In the data rows, the value 128 means zero.
Some points, each followed by its number:
[ 94 105 159 109  88 108 109 103 108 107 109 146 108 187 107 172 150 197] 0
[150 111  89 181 116 119 110 183  90 115 175 107 163 109 106 111 103 110] 1
[ 98 177 105 106  82 155 198 102 136 145 154 116 104 108 182 110 114 118] 2
[ 89 174 189 102  77 161 100 101 152 112 107 180 100 117 167 133 113 118] 3
[125 135 100 111 121 108 169 106 183 111  99 201  97 149 136 105 208 143] 4
[101 117  95 110 122 104 106 109  98  99 107 181 105 171 104 178 120 178] 5
[ 96 156 179 107 112 201 105 127 117 113 197 106 113 100 152 157 105 110] 6
[183 100 114 132 156 103 142 164 110 187 115  99 180 115 101 107 105 110] 7
[101 131 116 113 115 108 108 104  93 111 159 127 108 108 184 201 184 162] 8
[ 97 132  84 109 118 190 188 149 111 152 144 144 101 108 190 114 108 108] 9
[104 113  90 111 110 109 192 103 118 151 102 116 102 182 102 113 111 183] 10
[116 148 121 205 104 177  99 116 108 135 102 164 102 118 166 106  98 110] 11
[ 96 102 119 109  99 101 110 104 107  99 104 187 106 150 128 180 121 187] 12
[142 101 103 195  95 111 105 172 107 129 186 111 126 109 146 113 108 113] 13
[133 147  98 107 129 104 168 101 175 116  92 180  98 173 109 103 212 136] 14
[158 101 106 185  88 109 112 168 105 126 166  97 106 112 169 111 103 118] 15
[125 103 116 108  90 186 180 160 164 120 180  85 119 110 157 101 101 108] 16
[118 118 118 202 106 182 102 143 110 141 153 112 106 113 184 109 105 110] 17
[168  97  98 153 188  97 125 117 104 184 107 106 136 108 101 112 101 117] 18
[ 90 192 103 185  97 128 108 103 101 121 107 171 108 174 106 113 140 117] 19
[ 97 103 188 104  86 107 107  97 141 110 105 107 108 180 106 138 119 194] 20
[105 103 140 106  95 107 110 100 106 108 107 151 110 177 107 191 126 190] 21
[131 189  93 113 129 160 172 110 106 175 105 171  99 108 173 112 116 103] 22
[120  97 127 108  95 101 100  99 113 109 171  83 105 115 171 170 158 179] 23
[116  94 117 107 103  98 166 107 174 103  98 100 104 186 101 107 112 185] 24
[149 109 101 114 144 153 175 198 158 124 159  99 184 111 102 104  94  99] 25
[ 98 158  94 111 111 100 163 101 173 108 105 200 102 163 115 112 194 132] 26
[ 87 184 151 105  90 147 114 100 181 101 204 109 134 111 131 117 119 112] 27
[119 122 183 109 106 194  98 141 176 100 166  92 172 110 103 102 103 103] 28
[118 109 197 108 100 102  94  96 118 101 146 116 101 105 193 163 183 164] 29
[121 172 131 111 133 102 140 105 200 100 101 210  96 150 131 104 182 106] 30
[175 114  93 134 157 105 150 149  98 190 132 111 187 111 103 107 112 112] 31
[123 112 120 186  97 175 105 146 112 155 140 113 106 111 196 102 104 114] 32
[170 109  87 186 160  99 109 164  95 108 126 122 188 109 101 118 109 112] 33
[ 93  94 161 102 140 165 106 177 192  95 117 112 188 106  97 110 100 115] 34
[125  92 119 103  92 102 179 100 156 131 101 158 106 172 114 104 147 203] 35
[129 126 103 192 123 104 105 108  97 121 105 113  98 196 104 104 185 157] 36
[ 89 186 102 178  93 124 112 102 105 147 137 142 105 115 193 113 150 116] 37
[179 101  99  98 176  96 173 109 182  91 100 103 111 107  90 104 104 114] 38
[149 100 191 113 123 160 101 188 114 116 194  97 148 107 126 162 100 103] 39
[173  95  89 109 172  94 166 114 100 180 105 111 108 110  99 114 104 115] 40
[100 104 108 169  93 105 108 105 106 159 108 119 111 185 107 111 166 176] 41
[ 99 111  93 191 151 162 112 162  95 143 133 119 196 111 102 114 108 109] 42
[ 96 133 148 111 125 101 102 102 162  98 103 220 100 138 141 116 197 160] 43
[192 112 142 112 195  95 116 153 180 101 106 121 177 108  92 115 103 105] 44
[134  91 146 106 153 159 134 177 206 112 109  86 181 113 109 104  98 112] 45
[ 98 181  88 181 127 111 112 108  99 109 110 150 100 198 103 114 165 112] 46
[120 172 138 106  91 163 147 103 195 111 181  81 163 107 120 103 113 108] 47
[195 106 180 110 212 109 102 165 150 112 103  98 143 111 105 120 105 110] 48
[ 96 115 151 112 123  98 102 102 164  98 106 142  97 200  93 112 112 190] 49
[171 108 145 108 206  92 103 101 178  98  98 124  97 106  96 113  98 105] 50
[121 158 197 101  99  91  98  95 112 103 183  89 162 109 118 169 175 112] 51
[173 115  81 114 188 101 200 103 139 140 106 111 102 107  98 114 101 114] 52
[128 105  98 110 123 109 195  99 144 136  99 140 100 206 110 105 171 173] 53
[ 91 147 102 116  94 101 162 103 103 172 110 201 105 146 133 118 189 129] 54
[125 149  95 110 136 105 185  98 151 112  98 172  96 190  98 105 208 130] 55
[128 124 108 144 130 183 133 156  99 197 182 103 147 114 127 104 105 107] 56
[100 102 106 148  87 104 122 104 107 176 109 176 105 153 123 111 156 181] 57
[135 100 105 137 123 117 137 185 107 186 134 109 196 115 102 108 106 116] 58
[ 91 113 173 105 177 169 100 180 115  95 114 121 190 104  93 161  92 103] 59
[178 111  88 113 196 106 173 118 101 175 106 112 110 104 104 112 108 110] 60
[182 112  89 112 213  98 198 123 132 129 106 121 130 108 100 116 104 112] 61
[144 107  99 107 135 161 180 192 155 124 154  96 185 107 103 101  98 100] 62
[101 111 103 108 118 108 113 106 101 108 111 191 106 151 121 176 141 201] 63
[175 113  85 182 190 106 106 114  98 102 106 125 165 108  98 117 100 109] 64
[152 109 108 180 134 138 109 197 100 150 191 114 135 111 135 108 107 103] 65
[ 97 132 151 111 111 105 104  98 100 113 103 199  95 127 147 182 196 161] 66
[ 98 114  92 112 120 101 206 106 130 129 108 135 101 183 105 107 130 193] 67
[ 93  97 141 113  91 103 131 102 183 102 105 139 107 194 106 114 154 190] 68
[167  97  98 169 164  92 113 106 102 177 101 105 116 106 103 104 106 114] 69
[132 106 104 111 128 108 185 106 151 132 104 126 105 211 108 105 140 193] 70
[124 114  92 194 127 136 111 197 102 137 184 121 120 111 144 113 108 114] 71
[124 180 179 113 174 171  96 106 161 105 139 110 206 107 101 121 103  99] 72
[196  92 122 105 187 106 191 109 134 151 104  83 135 116 106 106 101 114] 73
[ 88 117 100 181  86 180 105 147 104 106 104 173 103 112 161 111 107 116] 74
[192 101 106 165 162 103 112 124 108 177 104  94 153 113 106 113 107 115] 75
[106 110  82 114 118 109 187 104 146 118 107 168 102 179 101 112 148 195] 76
[200 100 129 154 152 108 118 145 113 182 113  92 175 116 113 106 110 110] 77
[ 97 111 178 105 113 104 106 103 138 105 103 158  99 197 102 132 153 203] 78
[189  98 115 175 185 101 103 116 107 162 104  97 148 118 107 111 108 107] 79
[121 114 169 113 139 105  97 101  98 106  98 205  96 152 117 183 182 166] 80
[174 110 112 149 179 120 135 176 103 192 117 103 172 116 108 108 112 109] 81
[123 113 122 106  97 108  97 102 108 107 129 130 102 111 197 186 184 163] 82
[ 99 101 114 109  88 104 108 103 109 105 109 152 108 178 105 173 124 190] 83
[113 102 104 192  91 139 110 181 106 141 182 109 121 115 148 114 107 118] 84
[193 110 156 109 192  99 105 115  99 109 103 108 103  98 102 175  95 116] 85
[125 182 108 206 135 155 106 105 101 137 103 183 102 119 155 113 120 105] 86
[ 94 179  88 115 155 101 110 107  95  99 131 123 193 108 100 179 170 109] 87
[ 98 112  91 112 120 105 198 100 124 147 108 124 101 184 103 114 115 186] 88
[117 104 209 107 138 169  98 163 129 100 137  90 202 114 104 154 102 105] 89
[ 93 107 119 109 126  98 139 100 191 105 104 191 103 176 101 111 169 173] 90
[102 200 131 110 117 150 111 103  95 104 180 116 113 109 158 197 126 110] 91
[ 97 103 108 108  91 106 187 105 141 127 109 118 108 188 108 111 141 199] 92
[185  95 119 182 100 101 100 162 106 110 108 155 105 111 173 107 103 109] 93
[119 111 122 106  92  96 165  96 181  99  97 196 101 151 141 101 192 152] 94
[ 94 178 103 159  93 142 113 104 107 174 104 187 104 127 151 116 126 113] 95
[122  96 202 108 143 142  98 198 128 107 108  94 179 106 101 159  99 116] 96
[118 164 116 200  97  99  99  99 108 127 102 159 102 177 103 110 172 106] 97
[ 95 152 122 105  82  99 108  99 105 105 105 176 104 126 153 188 191 132] 98
[101 195  93 113 120 124 181 102 107 150 108 210 104 149 123 116 148 114] 99
[154  98 210 109 153 134  98 195 150 110 103  86 167 111 106 134 101 108] 100
[ 93 159 139 102  81 100 130 101 200 107 133 141 101 111 192 111 174 123] 101
[ 93 176 102 104  79 154 195  97 145 137 146 118 109 112 190 115 126 118] 102
[124 119 144 108  92 102 102 102 108 113 125 126 108 112 198 194 190 154] 103
[ 90 202 171 112 113 150 102 101 148  95 146 150  93 106 201 130 118 108] 104
[122 151 102 111 135 104 206 109 128 143  99 210  98 139 135 107 198 130] 105
[ 96 179  88 111 114 106 200 109 121 142 107 168  99 184 106 112 171 107] 106
[157 113  83 108 162 118 185 183 108 159 126 112 189 107 105 111 104 111] 107
[194 113 110 190 162 113 107 125 103 131 128 104 193 115 108 107 108 108] 108
[207 100 123 175 149 104 106 134 111 149 123  99 181 115 111 106 107 106] 109
[122 135 203 110 133 107  99 109 131 102 141 138  94 103 213 149 202 149] 110
[127 173 201 107  87 112 100  97 122 113 146 107 104 116 201 162 163 110] 111
[192 108 107 116 208 108 179 110 115 150 104 106 111 108 100 109 101 100] 112
[121 169 104 153 131 108 125 108  99 192 103 199 103 135 146 109 169 108] 113
[118  97 121 141 103 101 135 103 113 192 103 103 106 175 101 109 109 169] 114
[195  96 121 106 169  94 146 136 196 105 104  94 152 106 100 108 105 115] 115
[127 130 111 136 131 195 152 142  99 192 138 125 103 110 190 111 105 103] 116
[210 110 158 113 212 109 116 137 168 110 106  98 132 114 104 107 106 108] 117
[134 154 127 116 188 191 105 120 101 115 108  97 174 110 106 191 104 106] 118
[208 112 165 108 205 104 106 128 148 110 103 110 110 104  95 126  97 111] 119
[188 110 110 173 198 109 109 118 106 165 109 103 121 111 105 109 107 107] 120
[ 89 112  99 108  93 100 170 101 165  96 102 162 107 188 106 115 185 165] 121
[208 110 116 186 191 114 110 140 108 128 110 105 160 116 109 107 109 107] 122
[ 93 178  99 103  93 112 169  95 103 166 145 130 101 113 192 110 159 111] 123
[123 164 201 103  94 167  98  99 156 110 181  79 159 108 119 121 110 109] 124
[ 96 206  82 109 117 137 182 102 154 107 168 126  96 109 168 116 132 104] 125
[ 90 196 157 103  87 123 113  95 184  97 160 114 103 110 179 112 144 115] 126
[ 90 169  97 107  86 157 201 102 136 129 132 150 104 112 193 112 111 116] 127
[122 109 198 113 136 102 105 108 135 101  98 132 104 203  94 141 127 198] 128
[122 125 192 105 139 203  98 139 167 108 123  89 195 115 109 111 103 112] 129
[178 111  94 200 191 109 110 127  99 136 109 114 150 109 105 112 109 110] 130
[108  99 102 189  86 148 106 175 103 113 160 113 100 113 173 114 108 115] 131
[127 175 146 105  92 116 133  99 206 111 124 126 104 107 202 102 159 110] 132
[191  96 125 106 176 107 161 172 183 112 103  86 156 112 106 101 102 108] 133
[186 105  99 113 187 104 185 173 148 118 111 109 175 104 100 110 105 100] 134
[104 112 102 114 114 107 112 103 100 113 106 194 102 126 147 184 165 184] 135
[124  95 161 107  95 107 103 103 113 111 105 123 112 193 112 187 116 181] 136
[ 99 112 131 115 124 105 111 106  99  97 109 196 106 124 146 198 147 189] 137
[ 92 104 104 161  94 165 118 163 102 173 174 104 114 113 161 113 113 113] 138
[121  96 167 109 100 106 120 101 183 108 103 113 109 196 111 107 124 192] 139
[ 97 110 115 108 110 103 140 101 196 106 106 118  96 181 102 110 108 181] 140
[124 142 129 102  87 100  95 102 108 111 119 131 105 107 190 180 201 134] 141
[ 96 184 143 111 121 168 107 105  92 100 191 124 156 113 113 192 109 115] 142
[125 101 189 109  98 105 106 107 159 109 103 110 108 198 109 119 133 196] 143
[124 124 100 179 131 187 104 155 104 160 150 117  98 113 179 113 103 102] 144
[159 104 101 191  95 100 106 152 107 119 157 104 180 111 102 114 108 117] 145
[197 110 107 186 164 107 110 133 104 140 137 112 188 114 107 109 108 107] 146
[ 92 165 152 105  84 167 115 100 186 108 181  96 163 112 113 108 107 115] 147
[142 108  95 107 198 117 164 195 177  99 102 117 159 109  95 112 105 108] 148
[147  96 157 104 167 111  98 186 102 103 102  91 124 107 101 197 102 120] 149
[188  96 158 108 168  95 111 149 190 105 103  98 163 110  92 104  99 117] 150
[116 127 189 107  96  98  93  99 111 104 108 149 100 111 183 172 203 145] 151
[131 112 157 111 214 149 107 205 169 106 105 111 139 102  97 114 101 113] 152
[103 103 113 110  88 104 194 104 133 137 110 117 112 187 107 110 146 197] 153
[125 125 120 132 100 106 138 102 113 193 107 119 110 200 112 104 195 137] 154
[118 195 117 195  98 136 100  99 104 120  99 175 107 161 117 106 132 107] 155
[125 203 181 116 134 131  96 106 107 110 205 105 134 102 132 172 143  98] 156
[100 110 109 136  90 107 138 105 105 187 112 142 107 185 109 110 177 164] 157
[126 159 120 155 102 166 118 107 112 190 174  87 115 112 160 105 107 112] 158
[130 101 168 110 127 105  96 100  98 114 101 189  99 118 156 189 164 181] 159
[ 95 201  90 127 122 139 164 110  98 167 116 174  98 111 174 115 134 107] 160
[125 113 107 114 134 105 177 101 109 158 105 141 105 209 101 108 141 192] 161
[125 177 130 105  81 111 155 100 198 107  94 164  97 115 173  99 165 105] 162
[172  98 118 127 148 111 142 179 113 182 121  96 188 112 104 105 102 104] 163
[172 106 113 112 163 132 195 190 141 137 135  99 196 110 104 106 107 107] 164
[102 104 109 124  91 106 150 104 106 177 109 110 108 178 111 110 130 192] 165
[166 112  85 179 184 103 111 159  98 156 103 121 166 111 103 113 111 110] 166
[180  90 184 102 162  92  95  99 169 107 102  90 106 106 102 120  97 118] 167
[ 90 148  81 111 116 196 196 137 141 118 184 121 111 109 150 114 111 105] 168
[ 95 155 103 146  91 166 132 108 100 186 117 164 103 114 175 116 111 118] 169
[ 98 161 104 102  85 169 172 105 174 106 195  98 130 113 145 112 110 116] 170
[110 108 160 107 185 161  99 186  99 111 102 109 172 105 100 182  96 113] 171
[124 149 123 185  94 172 100 111 107 130 105 120 103 201 107 106 104 111] 172
[ 97 113 179 113 120 101 104 106 131 101 101 222  99 148 131 140 168 183] 173
[ 99 189  82 111 137 112 112 105  90 107 152 116 180 108 103 181 160 114] 174
[ 96 114 135 109 100 103 110 106 103 100 136 145 107 115 192 203 182 156] 175
[103 164  89 175 123 175 113 118  98 165 108 178 104 118 159 113 109 115] 176
[168 112 186 114 219 123 100 187 148 108 104 111 149 107 105 122 101  99] 177
[127 126 145 114 206 189 104 154 101 114 103 102 152 109 101 191 106 103] 178
[203 108 109 113 210 107 169 157 159 114 105 100 147 112 104 110 112 107] 179
[157 106  85 109 194 100 176 167  94 161 106 120 158 108  98 111 104 108] 180
[125 109 102 126 130 102 151 110  99 187 101 164 105 183 102 105 149 183] 181
[208 101 151 106 181 103 138 134 196 102 100  97 123 114 108 106 107 109] 182
[126 102 169 104 187 121 100 202 106  92  99 108 136 108  98 182  98 114] 183
[ 93 154 177 104  81 100 102  96 162 108 130 143 101 111 200 114 190 128] 184
[122  97 207 109 102 102 102 102 134 102  97 146 110 186 105 138 132 194] 185
[100 189 140 107 118 115 107 103  92 103 202 108 127 109 138 191 159 108] 186
[ 97 145 189 115 112 204 105 129 124 106 172 114  97 106 174 155  92 111] 187
[119  99 115 110  90 102 181  93 171 122  99 157  96 175 104 105 173 177] 188
[170  97 101 173  84  96 107 148 103  96 190 112 121 111 142 117 109 112] 189
[190  99 124 184 145 107 105 151 115 153 121  87 178 115 106 107 109 104] 190
[184 100 110 104 156 103  99 115 101 110 103  98 102 111 104 192 105 113] 191
[169 100 122 139 100 121 134 171 112 194 165  92 162 114 113 109 110 111] 192
[ 92 113 149 106 119  98 114 108 167 102 100 174  99 188  94 114 156 196] 193
[146  99 155 108 106 136 135 192 204 101 158  99 174 114 105 108 104 105] 194
[199 112  97 113 214 109 164 138 164 106 105 114 137 109 100 113 105 111] 195
[ 99 201  85 114 112 127 187 100 152 125 107 196 103 123 142 112 150 116] 196
New points follow, each followed by the numbers of its three nearest points above, smallest number first.
[176  98 192 112 127 117 105 177 162 112 134  83 198 115 111 114 106 113] 100 150 194
[125 161 177 106  93 171 100 105 105 112 182  84 122 112 158 176 102 110] 6 91 187
[ 94 122  86 110 119 173 177 166  95 162 176 118 167 107 102 119 106 106] 56 58 62
[115 124 137 105  96 102 131 101 208 103 122 142 106 109 190 102 197 146] 101 132 184
[119 130 184 104 125 195 105 127 109 112 136  84 203 110 107 172 106 110] 59 89 129
[111 103  99 176  82 144 107 181 108 112 143 126 105 112 193 106 112 111] 32 84 131
[ 89 195 132 115 118 121 108 105  93  99 199 120 138 111 133 191 152 107] 91 142 186
[101 160 133 106 115 109 110  98  99 107 107 174 100 107 173 201 192 130] 66 98 141
[120  98 124 135  97 108 140 106 111 188 105 100 110 184 110 106 110 175] 10 114 165
[172  90 167  98 170  96  95 156 103 112  99  96 152 110 100 185 100 111] 85 149 183
[179  94 173 102 166  92 100 112 104  92 101 106 105 108  94 184  98 113] 85 149 191
[ 94 187  97 114 126 164 156 106 181  97 200 121 137 103 125 111 107 107] 27 47 170
[132 110 139 111 207 141 115 208 182 109 107 111 147 110  97 111 102 108] 148 152 177
[126 158 134 110 135 102 101 106  99 108 192 100 123 104 146 207 185 116] 8 156 186
[ 96 101 117 111  93 104 155 102 174 101 107 140 107 202 106 114 152 187] 68 121 188
[124 151 187 114 138  95  95 102 150  99  97 207  97 126 152 132 211 131] 43 66 173
[127 169 107 140 134 173 137 110 103 194 187 111 118 111 152 113 102 105] 56 116 158
[ 98 181  85 111 121 118 205 105 126 141 108 171 102 181 100 111 161 110] 55 99 106
[120 138 117 141 102 186 132 124 109 193 172  97 113 110 162 106 104 105] 56 116 158
[ 99 111  93 115 120 104 111 109  98 112 107 168 105 173 102 177 120 187] 5 63 83
[213  98 123 108 178 106 183 137 134 148 106  85 145 112 107 106 104 114] 73 112 179
[198 107 102 111 185 107 187 161 138 125 123 106 177 109 100 110 103  98] 134 164 179
[129 171 100 203 129 105 103 105  96 127 105 175  98 167 114 105 176 113] 46 97 155
[123 203 122 110 143 129 104 108 102 104 161 107 171 105  99 199 144 101] 87 142 174
[112 109 185 107  97  99 103  99 185 103 102 187 104 126 151 102 186 162] 43 94 173
[ 96 157 139 108 120 189 106 128  97  96 175 121 167 109 101 195 103 111] 6 91 142
[ 97 109  91 183 118 108 109 104  97 118 106 118 104 175 102 112 124 189] 36 41 165
[ 90 176 193 103 144 160  98  97 147  95 121  99 200 109  93 137 102 115] 72 124 129
[181 111 109 161 199 107 114 113 101 170 102 108 111 112 102 111 103 103] 18 69 120
[145 101 104 152  90 112 119 177 103 176 178 111 154 109 117 113 108 111] 58 65 192
[124 100 125 101  96 103 103 103 110 111 132 121 101 108 202 176 169 174] 82 103 175
[ 97 125 133 116 111 103 123 104 180 105 104 214  99 133 142 114 190 172] 43 90 94
[122 168 121 184  94 158 103 101 112 156 166  90 108 110 168 102 114 113] 17 32 158
[198  97 156 109 192 100 136 148 196  99 105  95 137 113 107 105 109 104] 115 117 182
[118 179 115 201 102 151  99  99 108 136 104 180 105 158 129 109 116 106] 19 86 155
[110 108  80 106 187 157 179 184 163 111 106 111 170 108 101 111  98 110] 25 62 148
[153 109 137 115 171 145 136 198 196 104 130 106 193 111 105 110 103 102] 25 45 194
[147  99 103 199 100 104 104 167 110 129 155 111 178 115 107 112 106 118] 1 13 145
[125 138 125 195  94 192  99 122 109 146 103 166 112 124 156 101 101 106] 11 74 176
[169  94  96 104 184  95 184 167 108 166 107  94 132 113 103 109 107 116] 40 60 180
[124 161 201 109  96 164  98 103 160 109 197  86 131 112 143 120 104 108] 27 124 147
[125 137 159 111 138 198 109 154 183 100 171 102 172 103  93 105  96  95] 28 34 129
[102 180  86 115 113 166 199 107 122 145 136 153 103 112 190 111 109 110] 2 102 127
[104 144  91 183 116 190 112 131  95 153 114 167 105 110 169 116 111 111] 11 74 176
[ 88 145 114 101 157 186 103 120  99 102  96  98 164 107 100 191 108 111] 118 171 178
[108 102 110 185  92 105 112 106 108 139 108 129 110 195 111 113 163 176] 36 41 157
[ 92 108 107 177  97 100 107 101 105 142 107 114 102 171 103 114 117 182] 41 114 165
[121 141 104 112 134 211 193 144 125 151 117 163 104 105 180 108 104 100] 9 22 116
[131 165 115 110 122 103 103 102 101 112 168  94 175 109  98 198 176 112] 87 174 186
[ 95 125 176 103  85 102 105  99 110 104 160 111 103 113 178 167 200 158] 29 103 151
[ 96 115  88 184 124 166 110 169  94 103 113 180  97 109 168 115 105 110] 11 74 176
[180  91 158 103 153  93 114 157 193 108  99  95 166 107 101 101 101 118] 44 115 150
[131 109 108 195 126 105 102 108  97 135 104 123 103 194 109 110 162 176] 36 41 157
[106 143 107 138  88 171 136 115 108 192 139 129 105 114 191 110 108 118] 116 158 169
[186 113  90 110 211 107 167 126 172 108 106 115 125 106  95 114 104 112] 38 179 195
[124 109 181 114 152 181 100 167 109 110 149  94 201 107 102 170 102 104] 59 89 96
[126 141 109 138 124 192 147 140 101 197 160 103 106 112 170 108 107 106] 56 116 158
[ 96 176  95 114 199 164 110 106  95 108 102 114 143 108 103 179 105 110] 87 118 178
[123 114 116 108  88 100 183  97 168 124  97 143 101 187 106 100 197 158] 53 121 188
[ 92 163  99 107 176 175 107 112 100  96 102 104 144 107 102 191 101 113] 118 171 178
[114 137 190 104 134 195  96 125 111 102 129  95 199 113 102 171 104 108] 59 89 129
[129 193 103 186 130 128 104 109 101 166 103 165 105 111 167 105 145 107] 86 95 176
[195  95 103 105 160  91 165 127 184  92 101 108 107 114  94 114 102 113] 38 115 182
[199 101 127 172 104  99 103 146 109 101 184  94 140 115 126 105 103 107] 13 145 189
[109 111  86 179 115 163 109 172  99 114 106 201 104 134 144 112 106 114] 11 74 176
[139 113  94 132 146 130 150 191  99 190 134 112 188 114 108 110 110 113] 31 58 163
[103 132  94 132 120 189 147 140 100 189 191 115 137 114 137 113 110 115] 56 138 158
[129 171 111 158 131 107 128 109 100 202 101 188 105 137 138 112 168 108] 54 95 113
[125 186 188 114 135  96  90 104 163  98 110 170  96 106 190 117 178  97] 110 132 184
[187 110  86 113 211 106 174 140 165 101 103 125 123 111  99 119 103 107] 61 179 195
[162  93 134 111 182 129  98 190 113 111 105  83 125 111 108 184 104 109] 149 171 183
[123 124 146 109  96  92 134  95 206 102 100 181  98 134 148 106 194 151] 4 43 94
[ 93 129  82 108 122 180 180 150 103 161 155 137 101 107 181 111 100 105] 9 116 168
[138 106 110 148 135 164 130 170 103 197 180 100 117 114 150 107 103 107] 56 65 138
[ 93 104 141 105  97 102 113 102 109  99 129 148 103 112 188 197 169 172] 82 103 175
[ 89  96 194 105  92  98 104 101 134 100 107 116 103 183 103 146 113 178] 20 143 185
[178  94  96 105 178  90 184 150 114 163 100 104 154 117  96 110 103 110] 40 73 180
[124 205 156 112 135 145 102 111 100 109 150 128  98 108 189 192 125  97] 91 104 156
[ 83 160 164 102 126 175 103 107 102  94 132 108 196 108 103 185 103 112] 89 118 142
[ 92 142  82 110 125 203 171 133 165 101 175 118 104 110 161 115 104 109] 16 168 170
[117 101 200 115 133 105  95  97 140 100  96 202  95 169 111 136 171 172] 78 80 173
[111  99 180 110 101 103  98 102 109 103 101 127 111 202 109 166 111 179] 0 136 185
[103 113 112 106 106 105 145 104 193 109 105 125  97 183 103 113 113 187] 24 68 140
[120  97 182 110 102 103 101  98 108 102 103 178 105 137 145 173 136 201] 12 137 159
[ 92 177 103 102  80 150 182  99 159 110 196 107 147 113 123 113 116 119] 27 47 170
[ 97 136 103 108 121 102 112 106  96 100 169 123 102 108 170 193 195 154] 8 82 175
[121  98 116 111  89 171 186 164 155 132 148 108 102 104 200 102 105 111] 9 16 168
[131 104 167 111 128 101 101 108 178 114  97 179  99 172 117 103 146 202] 49 78 193
[125 168 120 140  87 112 135 102 111 209 108 171 105 135 147 106 158 111] 54 95 113
[120  97 177 104 104 106 106  98 110 105 102 132 105 195 103 172 123 188] 0 21 136
[127 152 119 194  88 183  99 106 112 125 101 168 104 135 155 100 101 109] 11 86 176
[101 145  94 145 127 190 133 138  96 178 107 200 107 133 140 116 113 114] 95 169 176
[119 102  97 111 133 107 177 104 154 120 102 141  99 208 100 106 112 184] 67 70 88
[119 160 103 145 138 176 142 120 100 196 144 132 102 108 183 113 102  98] 116 158 169
[121  99 167 105 107 102 106 105 109 100 104 128 104 199 104 184 119 180] 0 21 136
[155 104 102 195 101 102 107 166 103 119 192 104 140 113 127 114 111 114] 1 13 189
[116 138 190 107 101 101  92 101 174  98 104 161 100 105 180 101 200 138] 101 110 184
[ 95 113 204 108  85 101 106  96 140 109 102 190 106 139 142 141 186 166] 43 66 173
[ 86 109 132 108 143 172 123 178 187  92 151 121 191 105  89 111 100 104] 34 45 194
[ 91 142  87 107 116 199 180 142 156 106 163 136 103 107 182 108 107 104] 9 127 168
[116 191 117 165 101 137 117  99 108 178 105 189 105 150 135 100 130 109] 95 113 155
[123 207 180 115 129 144  96 103 112 109 139 140  98 106 204 164 126 103] 91 104 111
[189 108  86 114 207 101 189 132 112 142 105 126 145 108 104 116 105 114] 60 61 112
[165  94 124 189  99 121 104 177 111 129 187  90 138 118 133 108 111 114] 13 15 65
[121 112 204 110 108 185 103 152 121 109 155  80 185 110 105 153  99 109] 28 89 129
[100 160 112 106 115 105 110 102  99 109 190 113 149 105 118 200 184 127] 8 174 186
[176  91 112  98 159  88 156 109 199  94 103 104 102 113  99 106 102 118] 38 115 182
[100 130 182 106  75 100 102 101 109 109 105 163 104 114 166 172 200 148] 66 98 151
[ 98 178 105 105  85 119 110 103 100 106 196 102 140 113 137 178 146 119] 91 142 186
[123  96 116 109  94 169 192 169 132 150 182  83 113 114 159 108 106 110] 9 16 168
[121 136 118 110  88 103 198 100 145 136 131 116 102 109 205 102 198 137] 101 102 123
[127 100 211 106  88 103  98 102 133 112 102 148 102 174 103 145 162 180] 78 143 185
[ 91 174 113 109  93 110 107 101 106 100 197 107 136 112 133 187 156 112] 91 174 186
[123 147 192 109  91 183 101 118 168 112 184  82 153 112 124 109 102 112] 28 124 147
[194  99 161 111 167 104 132 106 201 107 101  82 114 115 108 105 105 108] 115 167 182
[101 106 111 112 115 102 143 105 190 106 107 114 100 187  99 111 109 187] 24 68 140
[ 99 114  96 147 120 169 136 159  97 192 142 139 104 113 186 111 107 112] 116 138 144
[134 146  99 114 129 108 184 101 168 116 100 164  94  99 183  99 209 141] 4 105 162
[ 88 136 125 106  88  97 149  98 191  99 155 121 105 113 179 110 202 145] 101 132 184
[ 95 158 129 110  83 106 109  99 104 106 193 101 138 110 137 190 174 122] 8 51 186
[124 189 116 195  99 138 100  98 111 119  99 170 102 168 110 103 127 101] 19 97 155
[ 89 188  99 105  90 123 181  98 114 156 119 152 102 114 191 111 152 113] 123 127 160
[124 111 122 113  97 186 158 144 109 184 150  96 105 108 180 105  99 109] 9 116 138
[151 112  91 195 153 116 112 176  98 138 129 119 191 110 105 109 107 114] 33 146 166
[ 93 171 107 106  82 160 164  98 177 110 171  99 108 107 173 109 115 117] 2 102 170
[126 154 104 192 129 104 103 107  99 164 105 176 105 164 115 110 191 121] 46 97 113
[124 152 106 126 132 190 155 130 102 190 191 101 128 109 141 106 105 107] 56 116 158
[ 95 177  84 108 122  99 192 103 145 111  99 200 102 125 148 114 178 116] 26 105 196
[103 117  94 136 123 107 144 107  97 178 106 155 107 188 105 112 143 189] 157 161 181
[115 176 206 107  97 100  94  98 160 103 114 152 103 108 191 130 172 102] 110 111 184
[153  95 204 108 159 131  99 198 160 102 103  96 173 111 102 123 105 110] 96 100 177
[174 111 107 137 133 122 144 177 104 194 167 104 164 113 111 109 109 105] 31 163 192
[ 91 108 196 110  81 100 108 102 144 105 152 119 104 111 189 136 186 168] 29 110 184
[132 196 104 109 128 157 203  98 136 149 100 167  97 105 168 104 121 102] 22 160 196
[ 94 130  92 132 123 184 156 147  94 181 197 124 134 114 128 111 109 109] 56 116 138
[ 95 157 107 115 123 104 110 101  99 103 145 145 101 107 183 200 191 135] 8 141 175
[156 102 122 142 113 132 128 184 113 192 153  91 176 114 111 105 107 112] 58 163 192
[ 91 138  85 112 120 190 194 145 111 144 192 122 126 106 141 119 102 107] 9 16 168
[121 160 148 112 135 101  98 103  97  97 205 107 132 108 135 199 184 113] 51 156 186
[121 160 145 105  92 166 141 103 201 113 192  85 128 113 145 104 107 110] 47 147 170
